In the data rows, 128 means zero.
Each pair is two rows. How far apart are they, by a hidden measure? 0 means very close, and 40 very far. Two or three weighted sums of its numbers give each row a place; it is the straight-line distance between the places.
[104  93  83 157 144 125 142 148 104  89  93 128 175 104 135  62 153 109 129 100 143]
[128 135 145 127 105 103 126  94 136 130 104 103 125 152 157 156 149 157 118 154  87] ~ 7
[110 168  92 137 108  85 101  66 102 123 144  93 100 159 122 138  82 166 167 132 116]
[118  67 120 143 167 136 117 157 135 135  94 134 177 122 135 106 154  90 146 131 104] ~ 22
[103  92 157  99 121 118 123 161 116 147 117 116 142 128  92 113 144 123 110 107 125]
[111 166 143 124  87  77 133 103  92 144  98 102 100 163 141 151 104 152 109 115 151] ~ 24
[145  87  98 132 152  88 123 137 143 131 121  95 170 134 148  95 149  97  86 107 155]
[141 175  94 108  73 116  89  84 115 154 142  94 112 138 167 158 110 157 123 140 119] ~ 12
[ 93 152  99 138 118 118 148  75 155 100 132 146 104 191 161 185 150 147  70 136 117]
[ 86 124 120 127  84 142 137 112 119  96  94 125  97 167 160 167 134 164 110 145 126] ~ 20
[100 132 103 132 102 138 143  75 135 112  98 136  91 153 132 147 150 127  95 143  97]
[151 152 139 110 194 117 158 169 158 113 181 118 140  96  68 137  99 115 165 106 142] ~ 11
[161 112 182 124 135 156 127 137 115 112 184 142 159  84  56 124 100 101 174 127 184]
[169  82 105 127 147 136 130 158 113 139 146 137 143 112  79 108 120 118  91 120 121] ~ 22
[ 65 108 121 160 105 146 133  82 125 100 117 170 104 165 146 140 126 165  83 168 127]
[138 200 115 133 125 106 123 107 108 136 119 145 121 142 134 139 142 159 117 184  72] ~ 17
[114 146 138 106 142 126 128 170 182 158 146  91 139  83  75 116 131 111 158 115 174]
[131 138 122 108 100  95 131 108  99 151 148 140 117 142 163 149 135 148 139 130 119] ~ 7
[113 179  92 138 114 102 122  87 122 142 133 120 100 141 120 152 169 170 124 141  89]
[186  80 146 132 174 125 129 158 147 144 104 142 161 117 142 100 112 128 117 152 140] ~ 20
[118 144 176 110 125  99 120 108 120 136  96 122 124 142 168 134 124 205 162 113 154]
[145 106 142 130 156 106 118 154 128 122 119 120 149  75  97 105 111 113 223 102 145] ~ 6
[127  96 166 174 145 115 112 145 127 127 168 118 147  94  89 107 121 101 187 131 148]
[129 165 145 145 152 131 153  93 138 105 130 148 120 120 139 110 155 167 141 170 106] ~ 16
[112 101 143  96 144 166 126 168 185 143 139 114 160  72 115  72 126 105 160 117 177]
[ 88 140 101 151  86 140 148  79 148 130 126 149  90 150 120 127 133 141 118 133 133] ~ 20
[137 102 137 106 171 160 153 172 158 122 144 124 150  73 105  96 113 112 155  99 183]
[107 144  74 116  61 132 142  74 124 122 115 133  88 210 134 208 130 103  79 141 104] ~ 11
[117 125  96 102  64 145 130  97 118 117  87 144  77 171 171 140 141 131  92 160 104]
[149 104 151 140 139 118 151 152 117 142 199  95 145  81  66 117 106  92 186 104 125] ~ 15
[155 186 145 140 116 109 149 100 127 128 163 106 112 158 142 155  92 149 130 162 113]
[133 162 124 159 146 104 160 111 105 142 125 147 122 132 143 127 186 207 144 154 116] ~ 27
[110  65 159 130 160 128 126 156 103 101  89 169 170 127  95 107 142 122 113 138 154]
[ 87 126 102 110  93 156 119  71  79 102 107 144  85 165 184 154 143 145  77 149 144] ~ 28
[192 113 142 132 134 111 100 120 152 147 105  89 132 129 201 103 169 155 140 160  64]
[137 161  98 168 134 144  93 117 150 162  93 109 115 153 168 139 167 156 125 140 108] ~ 24
[ 91 139 110 113  87 165 126  88 119 131  67 135  82 161 145 172 132 163  57 135 140]
[103 123 100 128  72 118 142 101 132 105  50 137  86 170 167 123 135 120  94 145 123] ~ 23
[113  97 160 121 155 160 107 158 108 139 177 133 150  97  68 119 100 116 189  73 167]
[144 146 136 151 110 121 126 101 110 125 105 127 118 161 186 119 142 189 123 140  84] ~ 13
[151 159 167 108 150 128 119 156 154 110 122 128 142 116 135  95  61 113 153 102 218]
[161  92 138 148 174 118 103 163 113 144 135 130 166 110 127 147 146 104 135 111  89] ~ 26
[107 166 114 124 113 122 102  91  73 122 160 156 102 136 134 151 115 175 136 136 145]
[144  92 107 157 180  76 142 157 131 115 120 102 173 122 129  97 149  89 104  93 152] ~ 9
[154 150 150 113 135 154 139 113 141 122 101 132 107 115 166 118 113 165 135 199  88]
[ 96  74 137 147 103 146  97 175 124 131 116 150 157  95  64  72 143 126 221 128 182] ~ 24
[128 138 136 142 150 162 133 157 161  83 153 148 123  99  91  95  95 119 175 132 168]
[152 147 130 116 122 115 107  94 106 148 161  97 105 113 143 165 130 138 129 144  81] ~ 13
[127 113 129 104  87 109 134  99 134 147 128  97 125 143 179 123 131 179 147 140 117]
[ 93 131  94 139 156  96 155 140 104 111 165 143 159 109 111  87 131  97  99  75 158] ~ 20
[152  76 126 149 128 141 116 146  81 154  98 114 148 111 109  88 113 115 141 130 121]
[ 96 140 101 122  82 136 149  92 143 136 141 133  95 153 148 173 140 120 101 143  81] ~ 25
[114 120 116 153 113 164 148 110 158 123  96 139 104 152 154 146 184 137  96 164 104]
[124 160 124 132 161  82 111  99 125 123 145 115 118 154 139 147 150 170 150 139 125] ~ 8
[ 78 111  85 122  82 120 165 114 162  88  66 121  66 174 143 126 167 138  90 152 104]
[153  79  86 119 177 132 124 170 152 132 165 128 136 114  76 154 138 105  99  89 139] ~ 25
[ 89 148 111 108  99 141 115  95 123 109 109 150  59 180 138 169 117 114  77 122 126]
[119 193 177 131  92  54 108  80  98 139 134 102 114 162 147 159 132 156 142 123  95] ~ 8
[137  86 136 144 145 165 129 177 124 114 135 113 161  93  75  73 109 129 158 123 183]
[117 167 128 123 117 113 118 102 110 150 166 103 117 126 139 177 135 168 150 147 105] ~ 12
[144 130 176 148 131 120 142 125 120 128 123  97 135 148 143 111 176 160 134 200  89]
[140 113  99 157 140 134 147 136  81 107 127 158 161 123 118 113 124 125  89 126 170] ~ 24
[195 125 127 132 183 130 146 151 171 107 194 106 144  93 108 122  93 101 172 127 168]
[135 192 107 142  96 122 130 109  92 120 197 140 107 128 130 166 125 143  90 158 101] ~ 5
[126 105 173 145 135 144 124 136  96 149 186 128 171 114  97  68  91 107 148  90 181]
[ 92  89 104 135  85 146 125 105 147 129  24 138  74 179 170 122 143 146  91 132 102] ~ 19
[140 132 144 135 128 124  98  95 117 133 125 125 117 135 156 157 134 159 121 152  85]
[159 111  71 129 143 110 106 151  82 104 120 175 169 112 115 122 161 102 124  95 151] ~ 11
[121  99 171 153 174 125 134 169 119 153 128 154 164  70 119  93 154 113 166 118 161]
[156 112  61 101 139 127 108 132 133 130  94 157 179 102  61 111 160  68 117  92 143] ~ 19
[177  97 151 153 151 101 110 122  90  83 138 126 164 123 168 140 105  69 107 111 142]
[130  83  85 134  89 134 125 122 163 111  81 120  92 126 177 129 145 138 106 123 131] ~ 36
[171  93 138 128 162 142 105 154 139 151 157 100 164 121  82 109 125  73 183 117 172]
[151 123 162  86 152 166 115 176 212 136 113 104 159  80 140  87 129 144 150 140 169] ~ 10
[164  80  79 140 160 102 134 152 126 146 116 165 146 105 111 134 126  76 108 118 147]
[ 98 131 152 138 130 145  89 127  97 120 187 174 170 122  79 102  77 107 189  91 193] ~ 34
[ 96 150 101  97  94 126 131  74 130 120 127 159  99 149 140 187 127 130 108 136  84]
[158  93 140 111 181  86 144 155 119 116 144 111 149 136 136 127 140  99 121 103 145] ~ 8
[171  98 128 157 166  92 168 154 133 133 126 128 192 100 151 108 130  99  96 101 118]
[142  99  97 128 133 124 110 147 101 134 164 141 118 141  68 125 104  83  88  82 124] ~ 11
[183  88 156 130 148 107  96 155 114 155 133 131 139 132 121 107 112  93  97 130  91]
[135 124 115 103  94 152 152  99 148 144  91 150 100 157 178 152 128 109  91 153  67] ~ 16
[137 173 140 139 116 145 151 143 122 112 220 121 156 114  79 117  77 103 107  90 161]
[111 126  92 117 101 154 149 115 142 120  78 140  78 154 155 158 162 128  79 146  86] ~ 14
[116 144  98 116 105 127 156 104 162 154 110 136  96 152 173 174 166 144 105 134  90]
[143  80 139 150 151 113 128 171 111 130  83 132 173 106 150  89 139 129 143 130 169] ~ 10
[142  71 117 117 131 127 155 148 104 143 131 152 159 129  91  82 124  83  98  83  93]
[142  76 104 133 195 109 165 157 111  98 109 136 168 124 159 111 175 117 137 117 148] ~ 12
[146 198 103 121 118 101 136  97 100 163 156 100 100 138 113 190 113 146 109 148  93]
[148 102 146 114 121 124 118 138  94 125 149 125 141 131  71 115 151  76 122 137 119] ~ 26
[101  95  77 166 136 102 151 147 115  92 126 170 159 134 104  95 145  70 110  81 145]
[135 154 156 111 151 122 111 101 138 176  95 127 143 129 140 140 183 176 132 171  97] ~ 6
[ 93 128 111 141  93 125 150  82 124  85  35 137  77 165 187 150 129 188 104 182 130]
[ 97 186 137 150 107  94 135 113  70 152 149 122 130 157 140 171 126 180 139 142 135] ~ 3
[151  96 127 120 184 137 124 175  95 158 141 111 154 108 111 114 129  98 114 111 118]
[159 108 118 146 126 104 187 149  96 104 159 111 174 122 121 119 135  74 101 135 149] ~ 13
[141 140 174  96 174 148 155 167 167 137 172 119 158 110  87 127 109 106 156 115 158]
[109  82 110 124 141 124 125 154 109 116 111 152 161 120  67 105 139 105  98  98 145] ~ 19
[144  80 166 126 137 149 141 167 129 134 154 131 155 107 135  97 126 125 187 113 131]
[108 168 127 112 130 128 111 116 104 138 146 108 129 147 172 147 137 149 134 138 125] ~ 22
[125 127  93  95  98 172 143  89 179 130  50 132  97 136 178 149 161 135  92 169 132]
[129 106 157 110 130 133 113 182  90 159 126 128 143  98 126  82 132 119 175 136 163] ~ 12
[146  86 131 132 101 116 117 149 101 128 139 116 136 142  91 113  88 102 116  91 135]
[140  95 109 137 114 101 131 143 100  74 124 117 145 126 130 101 139  78 116 100 169] ~ 21
[ 92 180 120  98 128  87 110 105 106 131 138 104 108 170 144 176  98 184 148 147 101]
[124 147 139  89  91 167  97 146 131 104 151 161 127  89  85 101  98  90 147 117 189] ~ 2
[135 107  55 121 134 109 119 143 124 101 114 163 168 112 130 121 117  77 142 136 164]
[ 98 123 112 120 105 172 147  97 171  98  99 140 102 136 160 127 153 165  93 164  92] ~ 9
[174  85 153 145 182  99 124 168 144 135 128 121 170 118  86 130 119  90 119 126 138]
[136 189 117 156 123  79 132  87 173 159 137 116 120 143 132 166 139 149 116 128 100] ~ 19
[151  58 125 126 154 146 129 147 115 122 130 155 161 131  73 112 119  96 105 124 112]
[129 107 114 124 164  81 113 120 100  98 158 105 153 160 135 147  97  78 131  72 152] ~ 32
[ 67 114  97 117  81 169 147  87 141  85  86 128  72 180 147 147 124 166  95 134 149]
[177  89 138 140 182  91 119 153 147 124 101 126 183 110 104 116 126 101 145 107 130] ~ 24
[159 165 110 146 128 119 121  96 120 181 119 139 121 143 174 137 160 148 127 163  72]
[139 121 136 150 150 131 144 142 117 155 157 124 153  84 113 111 109 107 183 106 148] ~ 16
[112 157 131 136 100  68 127  82  93 113 136 107 112 149 148 143 146 169 134 124 135]
[ 94 135 102 111 106 141 166  93 131 101 128 120  91 151 139 191 137 166 110 151 104] ~ 7
[146 104  68 148 162 104 130 137 101 116 148 149 134 132 101  94 139  59 110  84 122]
[133 144 177 115 154 132 145 165 141 127 166 131 158  89  92  91 118 144 141 110 160] ~ 8
[149 200 117 134 151 125 134 108 119 136 144 129 119 133 136 165 131 174 107 150  73]
[134 155 132 151 139 154 124 185 155 123 171 140 163  84  98 127 112 116 163 104 169] ~ 6
[111 156 147 132 103 143 144  85 153 133 121 141 108 163 130 188 162  96  95 156  68]
[114  70 101 129 162  89 120 167 135  93 106 114 166 113 116 115 162  73 129  98 109] ~ 13
[150  98  98 141 152  90 145 137  90 107 136 142 157 134 144 121  99  98 109  98 156]
[133 118  97 131 184 106 130 131  87 119 114 136 169 119 138 111 119  76 112  88 160] ~ 18
[139  82 141 113 133 123 137 164 140 137 106 130 157 107 106  91 122 111 135 113 139]
[170  88 191 119 173 130 126 158 118 166 101 116 178  77 122  95 114 105 179 146 134] ~ 8
[143 126 163 146 145  98 111 155 137 132 180 166 132 122  65 122  75 101 151  81 156]
[146  61 177 137 175 112 130 182 142 157 134 107 179 106 125 126  78 113 183  75 130] ~ 7
[124 100 156 132 161 130 145 148 128 103 161 119 169  81  85 132 129 130 195 101 168]
[169  76 153 125 177 166 152 159 207 132 140 100 177  86 118  87 121 105 155 151 131] ~ 28
[169 162 161 142 132 116 136 122 148 143 129 110 131 132 169 134 162 154 147 183  94]
[124 109 160 147 164 133 163 160 138 140 158 127 177  71  88  63 148 114 180 100 152] ~ 14
[100 109 173 124 134 109 135 145  94 116 117 170 156 145  90  85  87 115 101  87 137]
[ 84 136 124 133  90 126 122 112 136 132  95 113  56 187 164 167 113 139  83 145  99] ~ 22
[161  71 181 126 156 175 158 148 128 132 154 120 152  81 128  66 126 124 201  90 152]
[117 150 136 135 118  97 124  97  83 165 127  97  99 191 162 156  91 183 123 127 149] ~ 7
[144  99 173 113 164 143 129 146 132 128 108 120 149 106 100  91 120 135 186 109 138]
[119 128  63 106 134 146 128  95 159 114 141 155  92 146 161 174 164 129 121 140  78] ~ 12
[145 124  99 115 148  96 128 152 103 119 166 112 160 131 118 121 118  95 112  74 115]
[144 119 142 107 150 157 112 161 156  95 139 108 137  77  84 104 107 145 185 116 194] ~ 19
[162 176 113 147 134 122 106  98 152 155 124 122 119 113 165 139 129 166 124 161 131]
[102 124  56 101  71 164 147  98 109 109 112 131  80 181 150 168 145 139  54 124 104] ~ 6
[123  87 129 136 127 118 152 152  85 137 145 129 143 133  77 130 123  79 107  85 136]
[103 127  95  87  65 131 136 117 116 111  87 123  55 184 177 142 150 145  94 161 152] ~ 9
[176 127 128 104 167 160 111 167 178 120 175 131 147 101  89  91 102  72 160 103 142]
[167 105 112 125 164  86 130 144 125 111 126 131 150 111 142 134 157  57 116 140 158] ~ 9
[112 127  86 164 127 118 126 144  94 114 131 135 172 132 131  99 132  89 123 105 186]
[185  72 129 126 151 146 132 151 136 171  84 137 171 116 132 100 118  81  74 149 121] ~ 22
[166 134 130 145  88 108 141  73 106 140 125  98 134 159 185 116 107 165 138 162 108]
[147  73 128 121 134 124 155 169 151 147 110 142 159 106  97 127 126  97 135 100 110] ~ 20
[151  86 105 131 167 115 129 131 103  72 107 153 162 134 164  69 168 119 122 133 163]
[ 98 110  94 155 159  71 123 151  79  81 171 145 159 135 109 145 117 107 104  66 166] ~ 23
[ 88 128 106 112  93 105 136 109 156 113 103 133  86 172 152 176 130 128 105 134 117]
[196  89  95 152 200  89 106 158 172 130 112 113 175  97 130 131 161  85 113 108  94] ~ 16
[ 67 131  88 125  46 152 129 105 124  68  73 170  70 147 157 134 141 147  91 153 139]
[164  74 166 147 155 174 151 183 138 140 145 137 159  89  98  90 134 133 170 113 138] ~ 24
[ 46 137 142 139  83 171 150  93 130 119 112 145  85 182 121 143 118 156  80 143 103]
[141 102 146 131 133 120 123 161 117 156 158 131 135 102  97 111  93  94 164  98 132] ~ 19
[ 92 158  83 122  91 156 110 106 126 117  99 153  80 172 140 178 123 131  58 124 107]
[156 160 135 134 127 104 132 120  90 133 144  95 126 146 142 131 126 170 121 125  84] ~ 11
[ 85 126 101 140  98 165 139 107 155 109  90 146 120 143 119 122 158 147  86 159 126]
[112 160 161 150 134  90 124 108  95 131 160 122 121 119 135 134 140 168 133 160  87] ~ 2
[143  91 112 143 119 150 131 162 106 120 129 132 125 130  90 109  99  99 119  89 108]
[149 146 119 116  98 119 102  74 125 149 126 124 133 127 155 157 142 137 114 154 127] ~ 22
[144 115 180  80 136 154 109 180 172 152 139 123 148  91 128 118 105 119 162 137 163]
[ 95 123 144  95  92 155 103  94 137  90 108 138  82 156 121 167 157 156 104 149  96] ~ 5
[ 61 135 110 123  80 140 116  85 140 125 106 151  60 163 167 167 143 153  75 132 108]
[168 119 156 143 139 166 116 156 163 120 104 108 137  91 103 105  72 109 141 136 162] ~ 15
[171  75 101 139 158 152 129 171 148 153 117 142 146 101  95 116 132 105 133 145  83]
[139  97 214 146 110 130 139 179 131 135 120 129 159  90 101  78 139 120 185 116 190] ~ 21
[ 84 118  75 126  93 185 124 105 159 111  80 133  86 180 181 151 149 122  81 144 127]
[121 152 134 117 110  99 147 105 119 146 105 119 123 124 142 145 149 162 114 159  89] ~ 16
[155  72  81 137 181  86 147 150 138 125 126 131 180 117 131 118 154  86 109 100 118]
[191  90 170  98 188 142 129 187 203 125  96 123 159  68 130  99 129 100 165 151 145] ~ 6
[153 112 182 119 161 144 126 172 185 124  84  91 167  93 155  53 110 130 138 161 160]
[152 162 146 128 167 149 145 163 156 124 190 122 135 111  58 148  69  84 143  75 139] ~ 26
[112 141 108 108  87 150 140 108 151 136 118 144  98 170 145 185 169 125  97 132  67]
[173 126 178  96 184 143 164 149 186 132 164 122 150  94 111 124 120  98 156  90 148] ~ 11
[ 72 135 118 145  78 123 129  94 137 124 106 132  61 202 142 176 121 122 103 101 131]
[165  83 191 135 151 115 117 152 120 173 105 113 163 111 114  91 137 130 191 119 144] ~ 23
[ 76 158  76 115  87 124 135  98 117  97 127 138  63 172 111 192 130 116  93 113 133]
[159 130 145  92 134 159 103 176 159 152 137 102 141  96  93 138  78  91 167 111 185] ~ 14
[116 167 142 106  99  79 115 110 118 178 129 102 104 163 169 152 132 178 115 130 122]
[ 85 199 164 142  96 112 120 103  63 134 150 137 122 131 139 163 129 176 130 146 127] ~ 9
[170 115 172 112 162 158 124 178 178 142  90 129 134  96 119  76  91 121 172 120 182]
[167 136 179 115 117 167 149 176 174 129 125 141 167  77 111  56 109 121 145 131 210] ~ 11
[151 150 108 117 119 123 111 113 120 141 124 132 134 115 162 131 147 180 132 121 105]
[152 116 150 166 145 142 134 150 172 121 153 120 153  86 124  96  59 100 125 139 185] ~ 19
[ 61 159  89 101  74 159 133 112 107 124  94 118  93 159 131 170 147 158  94 117 109]
[186  90 156 108 172 154 134 122 153 146 145 133 167  87 129  83 127  82 202 129 137] ~ 28
[100 144 114 109  90 148 143  85 131 140  96 121  74 174 127 135 148 143  72 172 106]
[128 139 169 114 163 161 151 195 164 140 132 140 140  72 120  87 116 134 151 115 164] ~ 10
[156 101 107 167 167 104 169 131 117  99 150 141 163 119 123 103 120  72 123 121 141]
[153 145 159 136  98  95 107  92  99 144 145 110 114 131 163 145 114 162 140 143  99] ~ 20
[129  97  84 133 149 104 123 163 125  90 117 148 155 127 126 125 139  77 105 101 176]
[ 78 145 142 130  80 124 121  77 107 108 153 122  93 174 143 154 145 106  73 144 103] ~ 24
[111 143 124 158 119 143 153  66 158  90 131 144 104 171 131 169 149 141 106 158 104]
[161 140 157 108 174 161 132 167 168 153 134  94 140 103 113 111 104 144 135 118 146] ~ 21
[176  62 134 127 173 121 143 181 131 137  78 118 158  84 142 108 156 114 126 144 104]
[130 125 124 145 167  85 134 130  80  93 138 119 173 139 133 111 121  99 132 110 180] ~ 38
[172 105 146 151 137 115 133 151  93 146 132 163 160 135 102 110  94 111 116 101 124]
[ 95 113 137 122 148 131 135 161  91 144 168 120 134  89  75  88 118 130 185  80 130] ~ 19
[165 205 158 124 132  80 131  93 123 163 150  72 139 138 183 122 125 167 139 174  76]
[159  90 162 135 162 109 102 156  97 141 139 144 155 139  87 130 113 124  97 121 133] ~ 35
[123 141  93 117  54 170 129  98  96 129 125 164  87 160 111 166 146 153  95 128 127]
[109 189 109 122 115 111  78  95  78 131 159 106 111 155 129 166 104 178 120 124 122] ~ 24
[104 126  77 126  89 131 122  81 109  88 140 152  73 176 150 187 115 138  66 155 133]
[155 130 161 135 162 140 147 170 155 128  78 139 137  92 154  68  79 116 170 155 163] ~ 10
[177 125 152 131 170 167 150 171 158 108 177 102 154  80 118 110  94  95 170 127 184]
[128 158 150 109 141 135 115 108 149 125  88 104 125  96 185  95 166 196 139 215  68] ~ 26
[135 125 138 115 140 153 100 147 116 143 153 131 123 104  73 128 137  99 179 108 130]
[107  96  79 118  70 148 151 104 137  87 121 126  87 146 136 166 150 138  82 146 122] ~ 9
[ 92 197 174 112  74  78  89 104 104 158 142 148  95 153 114 165 116 160 127 156 117]
[165 167 111 118 133 121 111  97 115 149 180 110 118 114 145 157 133 169 108 181  48] ~ 11
[164 131 157 105 147 120 125 160 187 131 144  96 129 116  81 136 107  90 142 123 171]
[114 150 127 135 121 100 106 113 164 125  95  92 141 135 162 152 137 158 168 137  95] ~ 8
[181  85  84 153 185 101 147 156 124 122 146 114 189 109 169 105 125  76 100 105 141]
[107 147 147 172  98 112 132  94  96 126 126 135 113 154 163 110 138 195 148 134 141] ~ 23
[102 157  77 141  90 126 117  88 116 165 127 146  83 136 114 178 158 119  91 132  86]
[ 77 154 156 125  72 139 166  94 150 134  43 128 109 158 152 123 144 145 112 179 104] ~ 32
[ 75 143  94 114 111 138 122 102 132  79  91 155  77 174 152 187 138 153  74 160 141]
[135  80 143 181 200 109 104 147 153 158 113 137 169 112 112 101 143 101 114 136 118] ~ 7
[135 168 114 134 124 123 103 108 130 141 138 113 124 125 136 144 145 146 154 181  87]
[116 170 119 115 130 118 109  81 121 153 144  98 114 164 148 142 121 168 133 136  93] ~ 11
[132 160 140 132 112  93 104  98 135 144 181  81 136 146 144 137 110 165 133  74  95]
[ 64 142 109 125  75 148 115 107 123 136 108 157  76 165 145 178 123 113  60 113 140] ~ 13
[112 190 123 169 120 100 108 120 110 168 131 128 101 129 139 148 125 169 122 190  74]
[111 117 160 155 157 141 118 161 119 145 163 134 167  80 105  92  93 133 171  70 151] ~ 15
[ 78 148 120 105  53 133 103  91 112 106  68 125  79 162 167 127 102 168  96 178 115]
[109 111 138  91 192 171 139 168 192 110 149 118 138  66  70  96 109 109 172  81 178] ~ 17
[ 97 169 116 133 117 127 153 105 128 108 117 121  81 168 191 188 137 140  97 167 104]
[145  71 107 107 162 164 113 163 131 147 120 152 171 123  87 108 139 118 103 103 131] ~ 32
[134 211 126 133 121 102 105  92 130 166 130 166 113 139 154 143 147 162 117 151  87]
[155 115  61 140 140 109 111 141 107 120 149 147 148 126  99 110 124  74 109 107 131] ~ 8
[122 200 114 172 140 108 108 100  72 112 155  93 108 134 136 135 118 167 127 134  99]
[118 140 126 100 127 126 109 118 147 126  99 117 126 124 160 136 142 152 165 141 111] ~ 16
[145  85  97 130 164  80 136 160 119 102 128 110 162 124 124 108 143 104 126  80 139]
[141 121 187 139 143 149 154 181 163 150 127  84 146  87 116  80 116 149 163  82 177] ~ 27
[ 35 146  79 142  70 158 167 107 121  89 105 171  68 199 135 168 146 140  72 124 142]
[122 151 141 141 126 102 172  97 134 156 182 127 135 132 136 171 137 167 109 149 113] ~ 11
[ 82 118 113 102 104 160 121  94 162 136  63 111  93 160 208 147 151 131  86 150 110]
[ 72 129 125 134  94 152 151 103 122  84 131 151 107 189 112 146 144 133  87 123 133] ~ 11
[157 113 142 125 131 126 123 162  69 135 174 129 148 136  83 162  91 111 107  66 151]
[ 61 152  73 112  45 139 104 106 115  88 105 135  38 165  73 168 160 109  71 101  97] ~ 18
[123  84 183 137 143 136 117 144 102 122 123 154 152  94 112  86 100 131 180 121 165]
[127 150 168 128 122 155 100 163 152 101 158 124 148  80 112  70  74 125 155 107 193] ~ 12
[ 99 113 130 105 123 107 108 163  79 131 109 163 138 137  63  89 132 102 105 106 100]
[116 167 145 138 114 103 130  87 137 131  83 124 136 141 192 143 119 180 149 163 134] ~ 23
[153  86 134 139 145  82 136 153  95 133 154 134 167 129  93 109 109  87 116 115 108]
[192  76 110 147 184 112 139 152 151 117 107 158 152 103 150 126 196  99 137 136 107] ~ 13
[102 102 182 128 141 133 139 180  81 136 148 135 139 126 111 113 106 131 165  69 169]
[107 159 129 124  94  87  90  57  79 143 166 106 112 154 106 161 118 149 111 142 120] ~ 23
[148 147 152 127  71  86  78  97 102 166 115 123 113 133 161 119 129 149 127 151  92]
[125 154 150 102 128 156 110 154 119  87 177 126 136  69  92  98  96 105 150 100 179] ~ 17
[114  98 163 109 152 126 115 167 107 137 170 130 140 113  74  90 121 103 173  73 156]
[ 65 123  81 136  76 138  85  85 121 103 113 127  73 190 146 170 140 140 116 113 118] ~ 8
[119 158 142 148 106 136 158  86 144 128 139 103  94 166 101 179 119 108  99 169  77]
[128 105 147 133 143 137 123 135  88 141 101 140 144 123  98  91  98  90 104 108 144] ~ 9
[ 70 127  66 100  96 127 135  99 130  81 102 135  90 156 147 172 135 126 118 139 123]
[128 136 110 181 148  99 112 124 105 128 107 148 112 136 160 137 151 184 148 163  85] ~ 26
[132 177 119 137  68 119 120  85  82 127 163 107 113 137 126 161 142 173 120 106 115]
[132  95 121 137 150 109  93 179 134 160  95 134 161 106 103 141 111 103 144 113 119] ~ 20
[ 80 153  81 102  88 170 126 106 115 138  88 129  92 173 163 162 120 131  83 153 103]
[138 155 159 161 143 110 151  98 117 117 190 131 140 149 126 158 156 166 136 134 103] ~ 9
[197 119 165 119 137 156 118 147 154 158 111 131 158 109 115  87 103  90 138 142 158]
[142 106 138 129 145 136 144 118 136 130 127 159 129 102 177 119 149 195 146 175 130] ~ 13
[ 89 135  72  93 104 104 129  87 150 121 116 114  84 187 151 188  97 123 100 130 121]
[108 103 157 144 142 123 126 166 113 132  86 137 147 144 117 106 129 130 103 101 143] ~ 20
[ 96 176  92 138 127  98  98  93 117 174  85 132 110 141 172 112 144 155 156 152 118]
[ 86 141  99 137  65 157 124 106 148 130  88 168 103 136 130 172 180 134 101 143  90] ~ 22
[ 79 132  71 131  63 122 135  81 119 152  75 163  84 179 171 181 129 114  59 141  91]
[145 107 100 106 129 133 131 150  83 112 174 141 164 115  65 149  91 102 121  71 128] ~ 21
